Input: [[-2.56, 1.21, -0.38, -1.67, -0.65, 2.32], [-1.14, 2.85, 0.64, -3.30, 0.34, -2.72], [-4.96, 3.21, -0.67, -2.96, -2.56, -0.11]]
Output: -0.65
Input: [-3.36, 4.56, -5.79, 0.08, 3.80]
Output: 0.08
Input: [4.49, -2.00, 1.17, -4.11]
Output: 1.17
Input: [4.39, 4.50, -2.49, -2.83]
Output: -2.49
Input: [-0.72, 1.36, 0.60, -1.95, 5.51, 6.03, -0.95]
Output: 6.03
Input: [0.88, 1.95, 1.30, -5.59]
Output: 1.30
Input: [1.15, 1.86, -1.33, -1.13, -4.71, 3.32]
Output: -4.71
Input: [-0.95, -1.03, 4.81, -4.53, 0.62, 5.62, 1.36]
Output: 5.62
Input: [[-4.97, -1.15, -1.25, -0.81, -1.65], [-2.84, 3.28, 2.85, 2.58, 0.96]]
Output: -0.81
---
[[ 1.17 -0.28 -2.12  1.44  3.15]
 [-2.90  3.55  0.42 -0.86  1.64]
 [ 1.41  1.24 -2.02  1.93 -5.13]] gives -2.02

[[ 3.60 -0.22 -3.95  1.51  0.50  0.64  0.56]
 [ 1.21 -0.06  0.07  1.44  0.31  2.37 -0.24]
 [-1.49  0.96  0.68 -0.18  4.71 -1.08 -0.93]] gives 4.71

[[-4.10 -2.70  4.91  2.85 -1.33 -4.07]
 [ 1.73 -4.35 -0.11  4.55  2.86 -4.66]
 [ 2.91 -4.70  4.00  3.97 -3.95  1.59]] gives 3.97

[[-2.42 -1.71 -4.31  4.52]
 [-2.04 -2.63 -4.46  3.88]
 [ 2.14 -0.10  1.86  2.26]] gives -0.10

[[-4.28  0.08 -1.85 -5.53]
 [ 3.60 -3.44  0.16  0.48]
 [ 0.35 -0.36  0.84 -2.76]] gives -0.36

[[-4.38 -2.57 -1.83 -1.37]
 [-4.39 -4.22  3.37 -5.33]
 [ 5.33 -0.35  3.78  4.71]] gives -0.35

[[-0.55  5.17  0.56 -4.06  1.71  1.88]
 [-2.43 -2.13  1.95  3.54  1.37 -1.34]
 [ 5.17 -0.27  1.73  2.30 -2.37  0.69]] gives 2.30

[[ 0.90 -1.57 -1.87  0.09 -1.85  0.89 -0.76]
 [-3.79  4.57 -4.97 -4.77  0.32 -3.81  1.60]
 [ 2.86  0.82  3.04 -2.39  1.46 -1.03  1.57]] gives 1.46

[[-3.75 -1.02  0.90  0.55  1.37 -2.44]
 [-0.76  1.88 -1.32 -1.24 -2.39  0.74]
 [-2.91  4.53 -2.31  1.87 -4.73  5.20]] gives 1.87

[[ 1.87 -1.60 -2.22 -1.71  0.72]
 [-1.17 -0.55  0.48  0.89 -1.65]
 [ 3.11  2.78 -0.80 -2.23  5.38]] gives -0.80
---
[-2.83  2.08  5.02  0.80 -2.73]: -2.73
[ 1.18 -6.15  0.62  2.52 -2.08  0.45]: 0.45
[-1.32  3.43  4.93 -5.03  4.16]: 4.16
[-1.73  2.15 -2.78  1.03  2.83  5.70]: 5.70
[ 4.15 -0.02 -4.83 -2.31  0.29]: 0.29
[3.10 1.90 5.36 3.52]: 3.52
[ 5.26 -1.16  5.80 -1.60 -5.05  3.90  3.14]: 3.14
[-4.82 -1.06  5.79  4.20 -0.85]: -0.85
[ 3.89  3.70  0.89 -1.15 -2.84 -6.18  0.71]: 0.71
[-1.56 -4.42 -6.20 -0.28  3.59  5.31  1.15]: 1.15
---
[[ 3.30 -0.51 -5.86  2.37 -2.44]
 [ 3.15 -0.10 -5.03  2.85 -2.11]
 [ 3.29 -0.27 -5.58  2.64 -2.28]] result: -5.58

[[ 1.50  0.97  1.32  1.95  0.37 -1.03  1.72]
 [-2.01 -0.57 -0.02  3.08 -2.06  4.76 -3.51]
 [-3.40 -1.62  3.31  0.62  3.92 -0.16 -0.51]] result: 3.31

[[ 2.10 -3.04 -0.97 -1.73]
 [-5.23 -0.24  0.77 -0.47]
 [-2.77 -0.11  2.68 -1.66]] result: 2.68

[[-1.37  2.40  4.66  1.23]
 [-3.69 -0.98  2.57  0.01]
 [-1.74 -4.41 -0.48  1.08]] result: -0.48

[[ 5.39  1.06  4.89  2.46 -5.84  5.55  1.26]
 [ 0.95 -3.08 -2.39  3.19 -2.70 -2.58 -3.99]
 [ 4.70  0.27 -3.65  1.94  1.95  1.19 -3.50]] result: -3.65

[[ 1.99  0.52  1.84 -1.15  0.31  2.78]
 [-1.67  2.55  1.37  1.52 -0.98 -2.86]
 [ 1.16  1.70 -2.62  3.10  1.28 -4.58]] result: -2.62
---
[-3.72 -2.27 -5.28 -1.56] ans = -3.72, -1.56

[[ 3.32  3.84 -2.57 -2.48 -0.90  1.56]
 [-4.54 -3.12  1.60 -2.63 -3.16 -2.98]] ans = 3.32, -2.98

[ 0.50  3.18 -0.10 -0.64 -4.24  6.28  3.38] ans = 0.50, 3.38

[ 4.21 -2.54 -0.45  5.13] ans = 4.21, 5.13

[[ 2.31 -0.16  1.35 -1.97  1.15]
 [ 1.61  0.80 -5.71  4.02  0.27]
 [-2.55 -1.90  1.10 -1.63 -2.82]] ans = 2.31, -2.82

[ 2.35 -0.24 -1.55 -5.55  3.18 -2.80 -3.02] ans = 2.35, -3.02
